Rows swapped in pairs by one turn or mirror: which row each one swaps with
The rows were stretched afterwards, more along some directions than others.
Gusi: [  5  -7  -6   2 -16   7  17 -14  -6   8  33  29  14 -22  18  13   2  -3]
Mur: [ 31  -7 -26  13 -19  -6   9  13 -10  20  19  29   3 -28  28  -3  -4  15]
rokid: [-12  -1 -20  35 -14 -56  14  -2 -21   4  36  23 -18  -6  36   1  17 -16]
nomup: [ 14 -17   1   8 -16  -1  12   8  -6   6  13  41  -2 -34  29  19  10   5]
sepu: [ 11  15  -2 -33 -15 -21  24  15 -22  26  38   6  14 -27  45 -26  26 -29]
mise: [ 10  -1   8 -14 -20 -28  15   4 -17  16  36  22  -1 -21  23   1   4 -13]
nor: [ -3  22   7  10  -9 -12  29 -11 -27  22  13  12  18 -15   9 -11  -4 -22]
ziti: [ -4  -3  -8  19 -20 -35  13 -14 -26   9  20  29   1 -26  30  -8   4 -17]
Zuge: [ 13  15   0 -17  -5 -17  29  14 -25  16  17   0 -10 -27  28 -15   9 -14]
Megi: [  9  -5 -13   2 -27 -37   9  17  -4   5  48  33  -1 -14  28   0   2  -5]
pato: [  5  -3 -29   5 -11  -8   4  13 -20  -1  30  27  -1 -15  15 -16  -7  -1]
defuv: [ -7  17 -23  13 -13 -22  23   3  -9   6  25  23  -7 -11  28   2   6 -21]
deg: [  7  -4   9   0 -21 -12   6   0 -13  11  23  32  14 -25  30  14  12  -3]
kezap: [ 26  -6   8 -15 -18  13   5 -20 -26  17  27  14  40 -37  26 -17   1 -24]
ruke: [ 13  16   0 -31 -13 -18  22  13 -22  26  33   4  15 -28  41 -27  27 -33]
Favu: [ 15  -1  -7  16 -17 -10   6 -21 -21  22  27  23  15 -20  22   5  -5   2]
nub: [  4  -5  11  -4 -22 -17   3   0  -1  10  31  30  18 -23  36  12   9  -4]
memom: [ -2   7  -3  19 -15 -25  21 -16 -36  16  11  23   5 -22  14 -11  -4 -19]
Girib: [ 31  -1   6 -12 -13  19   5 -17 -27  19  22  12  38 -37  23 -20   3 -22]
beneg: [ 14  -7 -37   7 -21 -29  11  49  12   5  33  32 -16 -17  36  -6   5  12]
Furok: [ -2   8   3   3 -14 -27   9 -41 -25  19  43  12  21 -12  30  -5   7 -27]
bopev: [ 25  -8 -28  16 -25 -12  10  21  -6  18  23  32  -2 -24  32  -1  -9  19]
suk: [ -3  10 -24  36 -17 -30  19 -14 -20  -3  32  26 -14  -9  23 -14 -13 -19]
Bap: [-12   5  -9   5  -5 -29  14 -26 -12   0  41  11   1 -13  36 -12  25 -42]
zuvuk: [  4  -2 -35   6 -15 -17   7  22 -18   3  36  27   1 -16  25 -16  -7   5]
zap: [ 18  -5  -4 -20  -4 -23  14  14  -5   3  12  15  -4 -28  31 -12  18  -7]
ligen: [  3   7 -11   4 -18  -3  16 -17 -17  11  34  24  16 -18  18   8  -5 -18]
tof: [ 12 -10 -35   3 -24 -30   9  48  14   3  36  34 -11 -19  38  -5   6  15]
Fino: [ -1  -7  -7  40 -11 -37  14 -16 -28  -1  26  26 -16  -8  14  -1   1  -9]
resu: [ -1  -4   5  20 -11 -13   5 -10  -6   5  25  28   5 -22  35  -2  10  -8]
meva: [  1   1 -21  46 -15 -30  16 -14 -26  -6  25  30 -19  -7  12 -11 -16 -11]
zetod: [ -9  10 -28  26 -17 -43  20   7 -17  14  30  22 -12  -9  37   1  12 -22]
Roz: [ -2  10 -26   5 -12 -15  13  19 -19   5  32  12   0 -12  23 -22  -6  -2]
Gilof: [ 26  -1  -9 -24  -4 -11  23  23  -8  11  12  24  -3 -34  35 -14  17  -4]
doru: [ 24   2 -10 -20  -2  -8  21  22 -10  13   4  26  -9 -30  26 -12  15   0]
kaden: [ -2  -6   1  -2 -17  -7  15 -16  -8  13  44  23  14 -20  29   9   7  -8]
vuva: [  1   6 -31   2 -13 -20  13  27 -16   4  34  16  -3 -14  25 -19  -6   2]
ner: [ -1  -9  -9   3 -27 -10  10  31  -2  12  33  34   2 -20  13   7 -15  13]
roruk: [  4   3  -1 -17 -22 -14  27  32 -13  30  33  26   8 -29  30  -5  11   0]
viraf: [ -7  10  -2   8 -11 -32  11 -43 -21  15  44  11  14 -12  31  -7  12 -33]
fuv: [  2  -7  -7  10  -9 -18  17  -2 -10  -2  17  30 -12 -25  33   7  21 -17]
nunok: [  7 -13  11  12 -11   4   4  -8  -2   7  23  31  15 -27  29   2   4   0]
banod: [  3 -12 -24   8 -19 -21  -3  24   0 -10  25  18   1 -21  13   0 -15   8]
nelig: [ 19  -2  -6 -21  -6 -22  16  19  -8   6  16  16  -2 -30  34 -14  17  -7]
sibib: [  0  23   5   1  -3 -10  35  -2  -7  15  18  10   9 -18  28 -12  14 -35]
Gov: [ -9  16 -17  16 -10 -41  20  17   1   9  22  23 -19 -12  47  -5  22 -15]
mafi: [ 22 -11  20   0 -10  23   1 -32 -18  11  19  19  36 -35  16  -3  -1 -13]
Manoz: [  9   8  -2   6  -3  -9  29   3  -2   5  14  18  -8 -22  34  -6  19 -35]

Girib pairs with Mur
Zuge pairs with banod
sepu pairs with tof
fuv pairs with defuv
nelig pairs with vuva

